One vector is turned by the same rotation once a step. Each row is the vector after some number of steps, and that number follows the row.
The counts run from 0 to 495.
[-19  -4  31  15 -10 -22  27 -32  -1  15 -32  22  -9  -3  -2  -1   8   9
 -19 -24  13   4  -1  24   8 -11  17  21 -10   8  21   2   2  10   3 -25
  -8 -17  30  -3 -15  11  25   3  -4  31 -16  31   4  -5  20  -7 -18  20
  11  -2   1  32 -14   6  -2   7  18  17  -4   2   8   6 -17  10  29  26
   5  22  14   2  17  11 -14  11] : 453
[  4 -14   0  22   8   0 -53   8  -3  -9  20  -6 -19 -14   0 -26   8  -9
  26  16   1 -14  -3  12   7   5   4  12  12 -18   1 -11  11 -43   2   6
   5  27  20   9  15 -21   5  -2   4 -12   2   9   0   9  19  -6  -1  19
 -17 -19 -13 -22  -7   6  19  11 -27   0 -14 -17  14 -23  28 -15 -19 -19
   4 -16  -4 -14 -30  10  28  -9] : 188
[ 12 -21   9  -8   7   0 -48   5  15  -2  -1 -13   6   0  11  -6  21 -18
  11 -11 -24 -43 -11  10  11   7   4   6   2   0 -18  -4  -7   0   8 -27
   4  -7  -1  15   3 -15 -14  17  -6  17  -4   2 -19  29  33  11  26  23
 -34 -19   6 -17   7 -23  -5  -7   2 -16  -1   8  -3   0  -9 -30 -32   6
  -7  -2  25   2 -26   7  -1 -16] : 103
[-30  11 -30  -5 -10  -1 -36  -2  15 -22  -4 -16 -23  -5 -29  -9 -14   9
   4  -7   8  15  20  -2 -31  -6  34 -11  14  13  13   3   8  11   9   9
   1   2 -18 -14 -12  11 -23  -3  22 -14  16   2  -7  -4  24  21   5 -18
   6  14  13  -9  -2  13  -6  11 -17  -4 -17  31  -6  -2  22  17 -13 -15
  19  -5 -34 -26 -19 -16  14  17] : 335
[-26  -1   0  21  16  -7   7 -20  27 -14 -14   3  -2  -8  -6  -4 -11   3
   1   9 -10  -2   6  18  -3  13  17  30 -20   1  34 -10   1  13  11  -7
   1  -6  34 -13  -4 -38 -32  34  11  28  -3  27 -26 -11  20   3 -12   1
  -3 -20  -7   8 -12  33  10  17   3 -30 -11   2  12   9  16   4 -10  -3
   0  20   7  19  21 -22 -33  -5] : 135
[-27 -23  -3  35 -15  -1  29 -38  -6  -5  -3  10 -15  -4 -14  -3   4  21
  11  -8 -12  42  24  -1   6  13  -2   0  -6  38  -6  -3  12  -2  -4  13
  13  -5  30  -9  -4 -14  -7 -10  15 -16  18 -10   6  -7  -2  17  27 -26
  14  38  -8  15   3   3 -11 -14  -2  11   2  24  12   1 -10  -8   6 -31
   6  -8  -5   8  22 -28   0  16] : 372
[  2  11  24 -12   1  29 -21  18  -6 -11  20   1  10  20  35  -8  -4 -13
  -5 -27  14 -22 -15 -21  14  -9   0 -14   6   6 -34   4  20 -10 -23  23
  -6   9   8  40 -26  25  12   2 -12 -16  15 -11  18  19   5  31   0  21
  -8   6   3  -4  10   2   2 -11  15 -13  15  -6  14  13 -15 -12  -1  -1
  13 -35  20 -15 -14  27   3  13] : 158
[-21  -7  -2  26   2   2  -2   1  13 -12  27  10 -23 -16 -11 -23 -18  39
  -8 -18  20  -7 -32  13   0  -8  25   6  -8  12  26 -19  30  -6   2   1
 -10 -25  -7 -27 -16  -9  -6  24 -14 -25  -3  -2  30 -33 -18 -17  -1 -13
  20   2  -6 -12 -15  35   2   7 -15 -22  15  -4 -10   1  21 -27  -2  -1
   9 -16 -19  -7  -6   8 -15   8] : 223
[-25  10 -34 -12  -1  14 -32  -8  18 -19  -3 -27 -26  -3 -22  -4  -6   2
  15  -1   9  15  30  -4 -32  -2  28   7  20   4   6  16   2  17  -1   2
  10   6 -12 -10   2   5 -21 -12  14 -10   8   0  -4  10  21  16   6 -16
  13  18  11 -12  -5   9  -6  13 -12  -3 -18  35   0  -1  28  27 -28 -19
  20  -1 -26 -22 -12 -15  12  16] : 334
[ 11 -24  10   1 -13 -26   0  14 -31  13  10 -19  -5  16   5  28  -9   4
 -10  -9  11  23   7   6   5 -13 -21  -9  -4   9   3   0  17 -16  11  16
  -1  12 -17   4  10  31  28 -12 -17 -22  10  -6  12 -19   4  11 -26  14
  36  -7  -9   6   2 -31  -4 -34  15  34  13  11 -23   9   2 -11  17  -8
  -3  12  25  10 -10  13  27  16] : 403
[-16  -2  10  -1 -20  -3  15  12  -5  17  16  11   3 -12  13 -19  12   0
   0 -10 -24  32  -8 -47   2   4   1  -7 -19 -13   3  30   0  13 -16 -17
   0  -3  21 -10 -17  41 -27 -27  20   3   0  16   0   8   0   3 -19 -11
 -22   3  13  -4  -4 -32  -9  13   5  -5 -11   5  18  -4  -4  21   7  19
  34 -18  12 -22   6  14  24  20] : 207
[ -9  -7  -2  -2   0 -12  14  27 -25   1   0 -10  13  24 -15 -18  -9  18
 -18   7  -2 -18   7 -22  27 -18  14 -10 -23  26  -5  15   7   9  19   1
  -1  11 -14   4   5  46   9 -27  15 -18  19   9   6  -1  17  -6 -29   9
   8 -34  -6   3  14 -15   0  -3  17   8  11   9  32   0 -18  10  20  16
  -5  -6  18  24 -14   7  12  12] : 120
[-36 -27   2   9  -8 -14   8 -33   2 -14  -9 -11  -1  20 -19 -11  -8  20
  -4 -40  -2   2   1  17   3  11  24   1   2  50   5  -7  27  -7   2  -3
  -8 -33  19  -3   1 -12 -12   2  17 -22   4   1 -10   0  14  41  19  11
  -1   8  11  19   2   5 -20   6   6   8  23  18  25   4 -26  -6  23  -9
  -4   1 -14   6  11 -17 -15   5] : 5
[-16 -23  10  34   6  -6   8 -33  -9  23   1   9 -14 -19  10 -12 -10  14
  13 -11 -11   0  -7   4   8 -16   4  28 -27 -23  18  18  -5  -7   6 -12
  -6  -6  40  -1  -5 -23 -20  15  -7  37   6  19 -24 -17  30   0 -31  27
   1 -18 -15   3 -27  11   9  13  -5 -25 -16   3 -14   5  29   5   2   3
  -2 -11  19  -2   0  -8   3  -1] : 132
[-28 -28   1  17   7 -29 -10 -17  -5 -21  24 -23 -11  14 -19  21  -3 -26
   0   2  37  30   5  12  28   5  24 -22  10  12  11  -4  20   9  -1   8
  -3  -4  -5 -20  24  17 -22 -11 -10  -2  -6 -22  15  10  -1  11   3  -4
  31  -3 -10  27 -23  -4   6 -20  -4  -1  -8   7  -1 -17  10  -8  18 -25
 -12   9   6   9  13 -10  -2  14] : 90
[-10 -16   6  13  26  32  20  -8  11  -7  10  -1 -14 -11   2  -8   0   7
   6  17   6 -15  10   8  29 -15  11  28 -39 -10  -4   9   7  17  -9 -12
   1   2 -18  -8   3   3 -15  -4 -29  24 -14 -11  19   0   3 -10   5  -1
  22 -20 -18 -12 -10  24  26 -12  -3 -35 -16  12  -9   9  12  -6 -35   5
  -8 -21  44   6  19  22 -12   1] : 218
[-23  -8   3  33   5   0 -28   5  -2  -7  30 -31   0  14   8  -3  -4 -23
  21   7 -17   3   6 -11 -11   7  13  11  16   2  -1   8  23   5  19  25
   4   5  53   3   0  -7 -13   7  18 -11  12  33  -4   5  11  26 -38 -29
  17 -11   3  22  13  -1  30   6  -7  -5  28  -9  19  10 -11   7   5   9
  -5   6   7  32   7 -10  17  22] : 43
[  6   8  10  -3  -1  31  21  19   8 -36   3  12  29  12   3  -7   2 -13
   4  14   9   3   7 -27  14  26 -11  -3  12  23 -37 -21  25 -24 -20   7
   2  13  -2  25   0 -17   5 -10  22 -27   4  -8  -4  32 -15  18  19  -7
 -22   5   0  -2  19   1   5  -6   8  -4  -5 -13  59  -1   2  -4  -8 -10
  19 -27   7  12   6  -8 -13   4] : 154
[-10 -10  -4 -12 -18 -36   8  15 -32  13  20 -14   2  15  -1  14  -9   2
  -2 -24   8  21 -34   0   7   0 -13   5 -13  10  16  -5  12 -30  22   9
  18  -4 -30  -3   1  13   8  -5   5 -18   6  -3   9 -27  -5  -8 -29  -2
  26 -40  -3  -3  -8 -20  -9 -14  -1  29  18   6 -27   1  11 -25  21 -13
  16  12   7  18  -4   8  13  -2] : 34
[ 26   2  11  34  -5  -2 -28   9 -13  17   7  -2 -35 -11  16   1  24  23
  16   8   3 -41 -13   3 -10  -4 -10   0   5 -26  -4  32   8  -1  -2  -9
  43  38  25   5   1   6  25   2  -6  24   3  -9  19 -28  21 -14  -5   1
  13   1 -13 -25   2  -7   4 -31   6  -7  14   7 -19  -2   6 -10 -17 -11
  -2 -14  16   4 -24  17  13  20] : 273
[-16   6 -22 -25 -24  15   0 -24  -5  13   7   7   3 -15  -3   4  -4 -34
  12 -15  -6  36  -1  -7 -18  -5 -12  23 -15   3 -11  -4 -23 -11  12  -6
   8 -18 -34  -2 -19   0  -6 -26 -16 -12  -6   0  12  11  -5 -24  10 -21
  28  11   5  15 -14   4  17 -12 -22   3 -16  29 -38   4  22 -25  -6  10
  27  11  25  -1   4 -21   5  -7] : 257
[ -1  12 -11  -1  -9  -4  -1 -21   1 -18  10   0  -5  -2 -22  -4  -5 -23
 -11   8  16  22  15  26 -30  -1  15   9 -12  12  12  30   5   0   2   2
 -17 -20  10 -14   8  27 -12 -10  -2 -36 -35  26  -6   9   8   2  -7 -13
  25  12  -7  13 -10  13  27  -6   7  -7   9  36   6   6  24  20 -15  39
  -1  40  16   8   8  -4 -11  32] : 173
[-31  27  -1   5  -9  17  28 -14  -9  -2  14  -1 -16   2   1 -15 -35  19
  -5 -16  18  26  -8  13 -16  -7  20  22  -4  14  22  13  27 -21   0  34
   0 -20   7   9 -24  -3  -2  12   0  -5  18  16   5 -21  20  10 -38  -5
  24  -4  -5   6 -13  39   9   9   2 -11  15   2   2  15  12  23   2  -1
   8  -2 -16 -16  24   9 -10  22] : 448
[  4 -14  32   4 -20  -9  -2 -11 -26   8  18   2 -13   7  15 -12  18   5
  20 -34   1   2 -41  21  -4  14  -4   3  -2 -11  -3  19  45 -44  -6 -11
   2 -12  35   3  16   9   1  -5   1 -23 -30  18  -7  -2  -2  30   4  23
 -13 -14   9  -9 -12 -22   0  -6  -8  13  30  -4  11  -3   6  -6  16  16
  10  -5   3  11  -3  25  16  23] : 320
[  7  -5 -23   1  -9   5 -24  20  -1  -7  26  15  12 -21 -15 -16   3  -3
   0  22 -26  11   7 -21 -12  23  -5 -28  -5  36   2   4   8  -1  -2  18
  11   7   3 -13   1  27 -19   5  22 -45  15   4  -3   8  -8 -17  10 -38
 -22  23   5 -23  24  -9   0  -7   7 -19  10   2  25  -7   6 -13 -23   7
  15  -1 -15 -13  -9  -2   1  13] : 430
[ 14   9  -4 -14  -4 -30  -9  48  16 -26  16  -1   7   3  -4 -13   5  -3
 -39  10  26  -6   8  -2  13 -15  -4 -13 -10  18  17 -28 -12  -9   5   3
 -18   6 -23  19 -15  13  13  15   5 -36   3   8  -3  16   7 -16 -12  10
 -17 -12 -16  -3  20  21  24   3  10  -4 -20   5  18  -5  23  -7  -8  14
 -24   9  11  -2 -54   8   0   0] : 25
[ -5 -28  13  18  29  27  13  -5  12  -5   7   2 -13  -3   7 -11   5  14
   2  20  -4 -16  10  -2  38 -22  10  24 -37 -11 -11  10   0  22 -15 -18
  -6   6 -10  -1   2  10 -18   2 -35  25  -4  -9  16   2   8  -1   8  11
  21 -12 -24  -9   2  12  23 -11   5 -39 -15  10  -8  14   1  -7 -28   7
 -13 -24  48   6  -2  16   3  -4] : 217
[ 27 -46   5  13  -1 -20 -10 -15  -7   1 -34   2  -1 -19 -11  24   7  14
   6   4   5 -16  12  17   3   3  -7   8 -12 -20  -2  -3  -3   5  13 -39
  -1  22   1 -36  26  -1  18  -9 -13   4 -26   5  -7 -16   2 -12   9  16
  29 -13  -2  -2 -15 -19 -10 -26  -8  21 -21  19  -7  -1  26 -12  -4   6
  20  15  23  22   3 -14   4  -6] : 180
[  4  26 -23 -30  -9  -3 -30  40  23  -8  18 -27 -11   0  -9   2  10   2
  -7 -16   5 -12 -10 -22 -17  15  19  -6  25  13  -4 -13  -2  13   8  -1
  31   0 -44   2  -8   3  -5  12  13 -17   9  -8  13  -6  -9 -17   6 -35
   0   4  14 -24  19  -5  -5   7  -3  -6   8   6 -15   8  15 -15 -33 -10
  24   0 -24 -16 -33   2  13   8] : 109
[ -7  15   4   7 -20 -12   7  25   4 -33  -4  31   3   0   8  20  -1  15
 -30   6  30   6  -8  15  -1   1   0 -19  -1  11  29  -9  11   8   5  -2
  -5 -13 -27   1 -24  11   9  32  -5  -3   7 -18  33  -5  23  -3 -17  -1
  -2  -4  -6   2  -4  19 -12 -42  16 -16 -12  22  -7  13   1 -27  -9  -9
   3   5  26  10   9   2 -28  -1] : 307
[-37  -6  16  30   5 -19 -39  -3   3 -14  23 -22  -5   1  11 -17   7 -19
  18 -20  10 -11  -4 -11   3 -22  16   1  11 -11   0 -13  13  -9  11  13
  -8  12  54   4 -18  -7  -4   9   3 -12   1  32   6  10   1  21 -18  -5
   7 -18   2  19  -1   8  38  17 -39   1   4  -4   8  -5   9  -5  25  -4
  -6 -11  12  15 -29 -17  12   6] : 413
[  0  26  15   4   3   6  25  11  13   1  -1 -12 -11  11  10   1  14  -9
   7  23  -7  -5  17  14  -5  18  -2  48  -3   3  14   9   7  14   3   5
  27  10  10  32  12 -13   1  25  12  33 -17  21  -6   1  20   2 -22 -18
   0 -29 -22   1  13  12  21  -5  20  -7  16  -2   2  13 -11  13 -28  -8
 -16  21  21  32  30  19 -15   1] : 361
[-35  22   5   8  -8   3  17  -9  -6   1  13  10 -13   6   2 -17 -39  15
 -10 -23  19  24 -10  13 -13 -10  17  22  -2  18  31   7  27 -15   7  24
 -10 -29   5   7 -25  11   4  16   2  -7  15  21  10 -26  15  10 -48   1
  19  -8  -6  12  -8  34   1   9   7 -12  17  10   1  19   2  18  13   3
  -1   0 -11 -10  15  13 -13  21] : 449
[  5 -30   1  11  -6 -15 -54  -7   2 -18   9   0  22  -2  15   7   1 -15
   8 -14 -25 -20 -12  12 -15   9 -11 -16   1  15  -8 -18  -3 -10   7   6
  -9 -10  27   7 -14 -19 -17  35   0 -27  14   0 -22  20  19  31  25  15
 -24   3   6  -5   8 -12   2 -17  -1 -14  17  17  -1   8  -3 -37  -8  -7
  -1  10  18  20 -28 -27  -7  -6] : 100
[ -3 -22  10  18 -16  -8 -19 -33  -2 -10  10  17  -2 -32  -5   3  20 -27
  23 -20   4  16 -18  -4  -1  13  -7  -7   1 -22 -11  -3   6 -26 -14 -19
  -7   1  36 -15   0 -13 -12 -18  -4 -11 -30   5  -5  11 -14  10  31   9
  -6  14  12  12 -34 -13   7   1 -39   7 -16   4  12 -15  35 -17  12   2
  34  -6   2   3   2 -19   3   0] : 95
[-11  -4   8  23   3  -3  -8   2  -5  -4  27 -33   5  17   4   0 -11 -23
  28  15 -10  15  14 -14  -8  11  11  16  17   5  -6   1  16   1  18  21
   8   4  41   2   8 -16 -16   0  11 -13   6  31 -11  13   2  18 -31 -28
  19 -14  -6  22   8   0  30   6  -8   0  31  -5  17   8   3  10   2  -2
  -1   7   8  34  13 -18  12  20] : 42
[  5 -18   9  -6   7 -14 -17 -13  16  -9 -13 -55   6  23   8  32   9  -4
  -6 -37  -1 -36   2   3  -7  13   7   8  17  14 -29  -6   8  14   5   3
   6   5  22   6  -1 -23   5  19   3  -5  -1  12 -23  -8  -6  47  11  -3
  16  -9  15   3  21 -19 -10  -2   7  13  32  14  -1  27  -7  -2   3  -5
   3  12   7  35 -13 -23  -6  10] : 326
[-26  -6  -2  21  20 -20 -18  -4  32 -23   1  -2   4  -8 -10   2  -4  -3
 -14   5   4 -19   3  17   5   4  25  12  -2  18  44 -21   1  22  12   4
   1  -8  36 -14 -11 -12 -20  56   5  15  -8  31 -11  -7   3  -3 -13 -21
 -11 -16   1   6  -5  30  15  15   2 -25   5 -13  15   4  -1  -5  -3   4
  -3  27   1  12   7  -4 -37 -12] : 137
[  0 -26   5  20  -4   4 -17 -17   2 -26   9  15 -12 -28  -2  18   8 -10
  19   9   6  30   2  10  -9  24  -3   0  -2 -33  12   8  21 -12 -27 -18
   0  13  23 -21  15  -9 -23  -1  -5   0 -24 -10  -6   9   2  16  18  15
  -6  20   2 -14 -37 -16  -7 -19 -11  -4 -31  -8   5 -22  31  -5 -13 -15
  32  -4   1 -21  17  -4  -4  10] : 464
[ 30  -1  20 -10   9   5 -15 -12   2  -2 -10 -12 -12   9   0  31  14 -23
   8  -4  33  -8   1  -1   8  36  16   0  30 -12 -19   4  25   0 -15 -13
  28  29   9  -1  19   5  24 -20   7  21 -23  -4 -12  -3 -13  -8   9  11
   0  12  14  -6 -21 -28 -15  -4  14  20  -3 -27  29 -21  14  20 -12  -6
  39   0 -16 -18  16  16  -5  22] : 237
[ -8 -28   6 -15  10  27  14 -28  15  19 -26  -2  21   0  -4  24 -18  -5
   2 -20 -21  17  16 -24  14  11   7  26 -11   2 -14 -10 -12  17  -2 -22
  -1  -8 -16  -9 -11  -6 -13 -13   1  39  22   6 -24  -4  -1  -7  -3  16
  -1  -8  11   3  -9 -20 -20  12  17  -2 -37  -7  10  11  -6   1 -11   0
  51  -5   8 -27  30 -12  -7 -11] : 294
[-12  13  -6 -37 -18   2 -29  25  -6   7  27 -18 -10  12  -2 -10  10 -12
   8 -32  13   0 -38  -7   4   4  24  -2  16  17  -6  -7  18 -23  -1   1
  16 -21 -52  18 -10  18   3 -13   3 -19   4 -14  18   8   0  -7   2   0
  -4 -12   9 -10  -3 -16  -9  -2  -1  15  11   4 -20  -9  -9 -24  -7  -9
  22  -9 -19 -26 -27  30  18   1] : 479
[-30 -40   9  21   6 -34 -25 -18  -7 -13  28 -14 -15  -7 -11   9  10 -19
   7 -15  24  24 -17  -1  30  -1  29 -29   4  -7  11  -3  23  -1  -8  -1
  -4  -1  12 -29  12  15 -25 -25 -16  -8 -17  -8  11   8 -15   5  13   6
  19   6   3  14 -39 -17   6  -4 -19   9  -8  -1  10 -29  12 -18  19  -1
   2  -5  -5  -5  -2   2   8   9] : 92
